(in the rows, 128 means zero)
Turns, then the turns between two rows, first turn first; the first pair answered:
Pim (before |-> after):
[ 98 106 116 146 137 126 146 121 129 149 121 133 120 120 114 131] |-> [124 110 122 150 132 110 128  95 127 135 127 140 126 107 138 122]
[ 98  70 102 154 174 152 142 106 148 166 141 139 132 139 107 147] |-> [147  73 123 159 172 121 111  71 141 139 152 146 151 109 143 125]
[149 161  90  63 104 141  87 141 127 118 135 136  89 160 150 137] |-> [171 168 129  73  91 135  74 151 134 102 138 131 121 148 157 113]
tufud (before |-> after):
[131 140 147 122 127 144 136 153 120 116 125 128 157 143 125 127] |-> [124 144 129 107 126 149 137 147 115 121 129 128 136 156 130 142]
[157 139 126 117 114 126 112  86 113  95 148 123 109  98 149 119] |-> [149 132 165 134 108 127 123 127 122  91 140 109 148  89 129 104]
[ 74 122 154 138  93 139 171 160 151 151 124 150 148 134 112 101] |-> [ 65 133 108 111  98 148 164 134 142 158 134 162 101 157 127 134]
fif (before |-> after):
[124 128 183 126 138 115 119 107 128 110 112 118 161  87 103 119] |-> [126 121 161 125 146 107 120  74 125 111 115 127 149  82 115 123]
[127 135 173 168 111 130 149 184 152 141 114 100 155 137  99 128] |-> [122 113 164 194 130 101 158 137 148 148 106 111 154 112 110 118]
[ 77 121 162 195 158  91 145 119 147 140 130  87 174 106 111  57] |-> [ 81 112 112 188 176  74 137  59 134 142 138 104 130  99 137  73]
[106 124 101 107 137 158 152 133 130 133 135 132 132 116 114  93] |-> [104 122  99 110 138 156 154 128 132 133 135 132 135 116 117  95]
Vunu (before |-> after):
[116  86  92 152 195  86 141  61 125 164 119 155 125 137 166 132] |-> [108 148 129  91 141 170 131 208 133 141 129 127 139 208 117 161]
[ 56 122  66 133 160 145 166 115 129 162 113 126  82 137 107 170] |-> [168 196 159  95 102 154  89 174 129  78 142 113 154 138 129 144]
[134 109 104 122 144 116 122  72 136 161 140 147 115 141 162 118] |-> [118 137 120  91 118 162 122 154 141 154 141 133 115 181 126 141]
[129 128 119  74 104 146 131 160 136 167 145 158 100 130  90 125] |-> [179 130 136  88 105 112 101 121 131 138 152 167 124 100 126  98]
Then:
Between the rows of a pair lie two turns.
[ 57  94 117 137 137 135 193 154 143 172 116 122 124 127  96 130] |-> [159 171 160  83  83 154 111 187 132  97 163 120 142 145 135 134]	tufud, Vunu
[ 97 121 128 137 134 150 144 159 135 158 108 133 134 143 103 146] |-> [133 153 121 108 120 161 113 154 128 129 124 142 117 159 125 162]	Pim, Vunu
[145 128 128 137 170  97 132  62 152 114 172 115 101 132 139 121] |-> [162 158 177 133 142 123 117 134 157  92 175  99 143 145 117 114]	fif, Pim
[144 113 129 136 141 102 111 106 115 131 119 137 119 116 144 133] |-> [105 112 127 136 140 126 137 147 127 149 111 127 115 134 115 142]	Pim, Pim
[125 149 159 129  71  97  91 209 155 151 119 159 190 150 135  95] |-> [136 145  72 113  94  71  69  94 137 154 135 190 114 143 186 120]	Pim, Pim
[168 147 139 146 107 130 127 137 102 113 136 130 139 125 149 136] |-> [139 146 109 131 113 145 141 140  99 127 134 132 104 148 134 160]	Pim, tufud
[ 99 131 162 139 116 150 175 214 150 134 126 121 137 141  83 147] |-> [ 73  88 121 170 151 117 195 140 145 165 111 134 109 115  98 141]	Vunu, Vunu
[125 150 149 162 129 111 107 144 152 137 121 112 143 102  88 147] |-> [152 161 143 153 127 103  89 119 150 124 130 118 141  98 109 147]	tufud, Vunu
[135  91 125 150 156  79 135  89 121 158 131 125 110  73 134 113] |-> [105 103 156 144 138 117 161 179 130 166 120 102 134  99  88 114]	Pim, Vunu
[ 49  88 104 171 128 135 181 143 142 151 113 149  85 159 105 154] |-> [144  98 110 171 122  78 119  53 129 104 139 174  93 118 177 130]	fif, Pim
[168 112 130 123 132 106 103  86 113 110 129 146 130 109 165 118] |-> [149 131 171 112 106 145 112 179 124 113 122 122 163 134 123 116]	fif, Pim
[108 117  77 121 149 110 133  83 125 144 122 145  88 134 153 142] |-> [125 152 156 111 106 151 122 199 133 115 124 116 148 155 119 130]	Vunu, fif
[149 161 127  77  87 176 112 193 128 111 150 134 111 191 125 161] |-> [180 109 188 168 118  93 120 127 138 112 127 140 197  98 152  80]	Vunu, tufud
[136 112  86 130 148 101 114  89 134 125 131 109 108 114 170 155] |-> [152 139  99 104 128 121  92 118 132 103 142 106 110 133 170 162]	Vunu, Pim
[ 89  99 137 169 169 132 134 161 148 135 132 132 158 109  97  97] |-> [ 84  90 111 169 181 132 141 143 146 144 133 139 133 114 101 109]	fif, tufud
[150 131 134 116 131 106 122  72 100 109 154 149  90 145 169 108] |-> [171 142 172 120 115 109 111 111 103  92 154 139 127 142 164  92]	fif, tufud
[145 174 164 100 100 129  78 140 123 112 137 150 132 118 144 119] |-> [ 81 117 124 141 141 101 127  86 124 163 112 162 109  97 135 119]	fif, Vunu
[136 141  91 110 133 133 111 109 125 128 151 137 100 141 137 150] |-> [154 152 119 104 118 142 102 134 130 109 154 130 120 141 134 143]	fif, Pim
[119  91 104 133 130  94 149 110 130 146 113 133 125 111 134 116] |-> [104  97 110 128 126 109 158 146 132 151 108 124 132 120 119 116]	tufud, tufud
[100 127  91  81 112 154 128 149 128 121 135 125  80 162 121 165] |-> [175 119 148 124 112  93  92  96 124  89 139 130 145 101 167 109]	fif, Vunu
[ 76 125  72 132 130 132 142 114 101 180 139 132 106 136 100 157] |-> [163 154  97 118 112 112  84  79  90 127 166 142 124 116 148 143]	Pim, fif
[149 126 122 123 132 111 114  91 128 113 140 136 127 124 156 120] |-> [155 131 151 126 120 115 111 120 131 103 136 127 151 125 144 110]	fif, tufud
[ 85 116  83 112 128 130 160 142 108 116 124 150  96 160  93 144] |-> [121 146 100  91 111 140 131 163 107  85 139 145 107 173 100 144]	tufud, Vunu
[ 92 105 126 149 135 136 157 144 125 165 114 136 121 123 107 117] |-> [ 92 118  99 123 131 144 147 132 117 160 128 142  91 138 115 140]	tufud, fif
[161 132 137 157 121 119 126 126 135 126 132 123 193  89 162 104] |-> [ 86 129  69 125 127 164 157 145 129 163 129 124 120 140 130 158]	Pim, tufud
[104 109 114 143 147 115 169 124 130 155 117 116 120 130 120 125] |-> [117 139 103 107 128 142 153 143 128 142 130 116 102 154 118 146]	Vunu, Pim
[100 116  47 135 162 139 137  91 107 157 131 149  93 166 140 116] |-> [112 127 148 160 133 154 137 193 129 139 114 118 187 155 106  72]	Pim, Pim
[ 99 133 134 128 136 142 134 162 123 145 123 127 134 133 105 116] |-> [130 155 123 103 122 150 109 155 115 121 143 134 120 146 123 128]	Pim, Vunu
[102 120 169 168 158 126 166 161 134 159 127 138 146  84 119 107] |-> [ 87 142 133 126 144 164 161 192 129 157 139 139 110 125 109 140]	Vunu, tufud
[ 94 111  97 139 153 120 165 101 153 152 114 120 139 118 127 137] |-> [137 129  91 124 146 110 129  70 144 125 129 130 132 117 159 139]	Pim, fif
[100 107 105 149 154 109 166 104 155 160  98 128 121 125 109 127] |-> [114 149  88 101 127 141 141 132 145 139 119 132  88 167 112 160]	Vunu, Pim
[131 137 151 122 130 133 131 165 130 132 121 122 137 133 100 125] |-> [122 139 134 114 126 136 134 163 128 132 121 120 125 137 102 134]	tufud, fif
[157 118 143 126 130 113 122  97 134 122 146 131 164 112 152  78] |-> [163 132 118 104 128 124 111  84 127 117 159 133 130 130 157  99]	fif, fif
[ 95 121  66 116 139 132 133  86 120 144 133 139  68 140 135 153] |-> [ 96 154 117  94 106 173 127 181 129 129 129 116 101 169 100 154]	fif, fif
[ 99 171  87  84  97 159 108 110 119 118 137 104 120 133 106 186] |-> [ 88 157 142 117  92 154 131 160 133 126 115  88 184 113  79 154]	fif, fif
[162 137  62 115 124  97 106  55 102 138 172 142  79 137 169 158] |-> [199 169  97  98 102 112  80  93 101 106 183 134 102 148 167 150]	Vunu, Vunu
[144 105 120 158 144  79 111  57 124 121 125 152 134  90 161  94] |-> [162 160  95  90 112 132  81  93 114  94 157 151  85 146 161 145]	fif, fif
[152 186 130  82 119 146 108 159  70 121  81 111 142 164 138 166] |-> [163 159 105 106 143 104 105  73  64 125  86 130 127 130 175 155]	Pim, Vunu
[154 164 139 110  91 153 105 151 121 108 143 133 132 147 129 137] |-> [125 151 148 122  98 158 131 175 125 128 132 120 146 144 107 133]	Pim, fif
[ 91 114 145 161 124 154 156 168 138 119 129 115 174 148  85 109] |-> [ 67  99 112 166 141 157 168 140 136 136 129 121 150 149  82 117]	Vunu, Pim
[135 116 109 108 126 116  90  81 133 113 121 130 116 110 151 113] |-> [149 127 138 111 113 119  80 109 139  99 124 121 144 107 145 100]	fif, tufud
[133 127 116 128 150 112 118 111 115 112 139 126  96 131 143 160] |-> [107 105 123 151 160 105 143 117 123 132 126 121 107 122 128 153]	Pim, Vunu
[131 146 139 154 192 150 130 202  95 135  99  87 174  89 120 160] |-> [107 147 111 139 198 165 136 201  91 142 100  91 144 106 119 177]	tufud, fif
[ 75 120 139  88 107 159 171 216  96 138 129  90 150 145 130 160] |-> [107 140  88  51 105 151 136 158  81 121 154 108  96 158 164 186]	Pim, fif
[139  96 152 162 145 129 115 127 103 139 131 155 140 144 155 106] |-> [146 111 128 147 140 135 103 117  98 137 138 162 114 158 168 120]	fif, fif
[107  86 129 155 164 103 175 128 131 133 104 126 151 101 112 126] |-> [120  95 154 154 155 112 168 152 132 122 107 121 170  99 113 118]	Vunu, fif
[134 101 139 171 153 102 150 115 160 160  78 108 209 114  94 106] |-> [157 120 155 164 140 105 137 132 158 143  85 105 220 116  95 105]	Vunu, Vunu
[112  72 159 167 166  81 129  59 140 169 150 125 153  67 138  93] |-> [170 117 210 144 124 103  90 117 141 120 167 112 188  84 143  90]	Vunu, Vunu
[140 167 136 144 100 133 152 161 146 106 150 123 139 167  99 169] |-> [136 146 159 179 113 107 164 150 153 115 136 123 167 136  97 142]	Vunu, Pim
[147 111 171 158 121 136 126 152 140 108 117 123 177 130 119 102] |-> [171 129 167 138 111 144 104 144 133  88 129 126 164 140 131 112]	Pim, Vunu
[129 141 132 159 146 123 157  77 143 180 135 135 140 113 158 128] |-> [126 181 126 116 119 173 146 136 147 165 154 124 122 158 137 162]	fif, Vunu
[158 131 147 122 104 115 112  89 127 104 125 151 133 117 154 126] |-> [147 118 132 131 110 112 123  78 128 112 120 152 126 112 149 128]	Vunu, Pim
[147 128 140 100 120 128 137 114  99 122 136 126 111 113 118 134] |-> [132 125 152 106 118 135 147 136 106 129 127 119 122 115 101 131]	tufud, Pim
[106 140 136 118 117 158 142 175 135 140 129 124 133 157 108 144] |-> [121 149 124 102 113 158 127 162 127 133 137 128 115 161 117 155]	tufud, fif
[116 120 130 117 134 144 149 156 127 124 125 136 153 133 102 104] |-> [148 129 102 105 130 129 122 104 117 112 141 151 121 129 136 111]	tufud, Pim
[ 81 160  69 105 134 139 150 116 114 140 105 118 118 113  92 138] |-> [147 185 138 110 109 128 112 143 117  96 113 112 176  95 105 108]	Vunu, fif
[148 146 188 109  82 123 101 217 111 125 121 135 157 137 133  69] |-> [191 153 152 102  91  94  63 144  97 105 140 156 128 124 178  75]	Pim, Vunu
[102 157  95  99 144 157 133 114 145 176 162 139  77 153 125 132] |-> [176 171 148 110 124 133  89 101 145 130 171 140 125 120 158  97]	fif, Vunu
[132 155 101  89 123 144 107 131 133 119 137 153  96 149 144 154] |-> [116 120  91 122 150 117 127  90 129 138 122 163  98 122 151 137]	Pim, Vunu
[ 86  85 144 137 189 112 133 100 151 156  79 117 136 112 125 161] |-> [ 87 119 166 105 159 152 125 175 154 142  90 102 144 146 102 175]	Pim, Vunu
[ 95 115 150 118 140 174 159 179 146 133 114 115 137 152 105 144] |-> [173 109 164 137 144 118 112  93 135  99 128 135 155 102 166 109]	Vunu, fif
[162 129  95 114 147 108 120  68 106 126 147 132  86 143 163 164] |-> [ 88 101 109 141 155 134 178 140 125 169 116 110 104 155 103 161]	tufud, Vunu
[179 164 116 109 130 101  83  90 118  75 137 124 112 156 175 114] |-> [ 89 146 145 125 128 146 153 204 139 126 104  95 137 184  98 119]	tufud, Pim
[153 126 120 133 131 123 113  89 129 120 131 131 122 119 154 114] |-> [115 133 129 119 119 162 135 165 138 128 123 114 129 149 112 125]	Pim, tufud
[ 93 117 133 158 139 128 184 177 133 169 120 146 138 104 118 121] |-> [131 166 133 107 105 160 143 207 126 132 142 143 124 136 126 144]	Pim, Vunu
[152 136 101 121 127  77 100  83  94 126 155 141  66 161 155 107] |-> [152 170 141 101  96 119  96 175 101 108 155 121  93 187 127 114]	fif, fif
[103 116 155 141 136 137 148 176 138 127 107 122 152 126 101 110] |-> [117 102  98 141 160 106 134  84 129 131 116 146 109 110 140 120]	Pim, tufud
[117 135  85  94 136 135 105 117 135 125 147 138  69 146 138 169] |-> [156 118 177 152 133  95 103 133 151 111 129 123 168  90 137 104]	tufud, tufud
[122 151 115 120 125 133 112 167 147 136 119 122 100 163 104 140] |-> [155 140 157 146 123 104 100 151 153 120 115 123 145 128 122 104]	Vunu, tufud
[ 61  78 128 130 119 161 131 185 143 160  90  97 108 153  92 139] |-> [121 113  78  83 117 145  73 111 122 122 125 123  50 163 148 167]	Pim, fif
[109 120 162 160 113 137 159 146 142 148  94 104 155 108 100 114] |-> [ 91 130  89 128 125 144 151 103 129 153 111 123  82 135 113 156]	Pim, fif
[ 12 143 132 116 180 164 150 146 169 163 120 102 115 142 103 107] |-> [114 211 160  62 134 171  70 157 155  91 163 105 124 155 147 114]	tufud, Vunu
[185 122 173 159 126  76 117 109 126 103 115 125 153 116 162  92] |-> [168 152 186 123 102 125 127 194 132 100 121 109 153 157 125 113]	Vunu, Vunu
[108 104 183 172 142 134 137 158 152 110 110 140 163 128 115  99] |-> [ 85  83 141 180 162 125 154 126 149 130 103 147 133 120 120 110]	fif, Pim
[105 127 100 115 122 148 137 132 113 144 127 136 105 136 126 146] |-> [139 114 132 147 128 113 124 106 115 132 122 137 142  99 147 108]	tufud, tufud
[151 114 130 121 147  91 139 100 110 102 127 114 120 125 137 139] |-> [129 123 115 105 142 114 145 125 109 109 130 111 102 147 124 160]	fif, Vunu
[108 126 108  99 113 141 138 155 147 101 127 124 105 148 110 161] |-> [153 131 149 109 100 121 114 152 148  76 132 123 145 126 128 137]	Pim, Pim
[154 129 176 170 146 106 106 117 141 127 101 127 151 137 130 105] |-> [160 133 135 153 154 101  98  73 133 127 108 137 109 144 150 125]	fif, fif
[206 186  88  90 145 121  94  61 123 126 155 138 120 134 150 122] |-> [121 166 142 120 137 164 169 195 148 168 115 100 176 152  63 109]	tufud, Pim
[164 161 106  81 115 145  99 155 123 112 148 127  99 147 148 142] |-> [165 151 158 109 110 141 106 195 133 113 136 116 152 132 132 113]	Pim, fif
[129 127 133 145 140  96 143  96 111 138 134 131 159  85 141  95] |-> [137 155  95 102 131 116 121  85 102 122 154 138 112 114 155 131]	fif, fif
[110 131 127 125 128 145 140 132 125 126 128 120 129 138 115 126] |-> [113 116 122 136 138 133 145 110 124 129 125 128 123 123 121 122]	Vunu, Vunu
[164 150 117  73 114 132  85 100 102  98 143 140  85 136 147 146] |-> [142 113 103 118 145 100 112  50 103 125 125 146  84 109 149 132]	fif, Vunu
[ 64 153  59 127 128 138 164 151 133 143 110 140 108 147  88 152] |-> [ 57 145  81 142 127 143 170 169 137 141 107 134 133 141  77 139]	fif, fif
[ 69  99 127 154 132 159 169 171 152 168 100 105 141 136  78 138] |-> [ 69  86  78 144 152 135 159 102 140 176 107 126  99 133 104 153]	fif, tufud
[115  92  86 135 137 144 136 139 127 150 126 124 101 146 109 143] |-> [157  94 141 156 129 116 116 134 132 126 128 121 154 114 126 105]	Pim, tufud
[ 78  96  81 143 161 111 158  86 133 152 130 153  82 117 142 148] |-> [159 117 126 145 142  83 110  68 132 107 147 155 121  88 185 120]	Vunu, Vunu
[129 162 166 125  89 171 144 223 151 113 116 106 164 131 120 130] |-> [ 59 116 107 145 130 165 195 183 151 164  96 119 119 129 102 144]	Vunu, Vunu
[115  92 123 171 156  94 121  64 140 155 118 147 122 110 141  97] |-> [175 133 174 155 123 102  82 107 142 109 133 141 161 115 150  88]	Vunu, Vunu
[148  93 129 165 158  90 133  97 146 120 114 143 150  83 134  89] |-> [163 131  80 104 142 122 103  84 131 106 141 154  87 128 152 134]	fif, fif
[183 168 178 145 113 148  99 167 116  85 129 130 173 112 135 133] |-> [150 183 119 100 113 175 104 165 104  98 143 134 109 155 126 178]	tufud, tufud
[ 96 116 149 135 130 151 146 171 140 132 123 128 148 143  93 127] |-> [156 129 111 115 136 124  98  84 118 101 154 151 113 126 152 133]	tufud, Pim
[108 112 130 159 146 116 153 119 137 142 113 123 133 117 117 124] |-> [135 146 158 137 119 138 130 163 136 115 127 117 149 132 114 126]	tufud, Vunu
[128 112 137 152 136  97 149 113 133 137 116 129 148 104 139 124] |-> [151 132 157 140 120 108 131 134 135 123 121 128 166 110 139 123]	Vunu, Vunu
[112 113 123 141 147 112 155 105 130 147 123 135 128 130 140 117] |-> [115 127 156 136 129 132 157 155 129 137 120 122 151 138 127 113]	Vunu, fif
[119 134  98  98 135 122 138 107 108 132 142 146 105 140 132 142] |-> [142 142 161 118 119 121 133 152 118 113 137 133 162 121 123 112]	Pim, tufud
[147 120 102 141 146 106 109  63 118 128 126 142 106 113 153 132] |-> [ 99 137 128 123 117 163 141 179 132 144 117 118 124 158  91 149]	Vunu, fif
[107 127 100 117 134 133 177 110 134 127 138 154 127  91 106 136] |-> [128 146 138 115 117 143 163 146 141 106 141 144 159  89 100 123]	Vunu, fif
[132 127 133 149 126 157 137 152 135 143  84 114 146 104 106 128] |-> [174 140 137 132 113 150 106 130 129 115  99 121 140 104 132 129]	tufud, Vunu
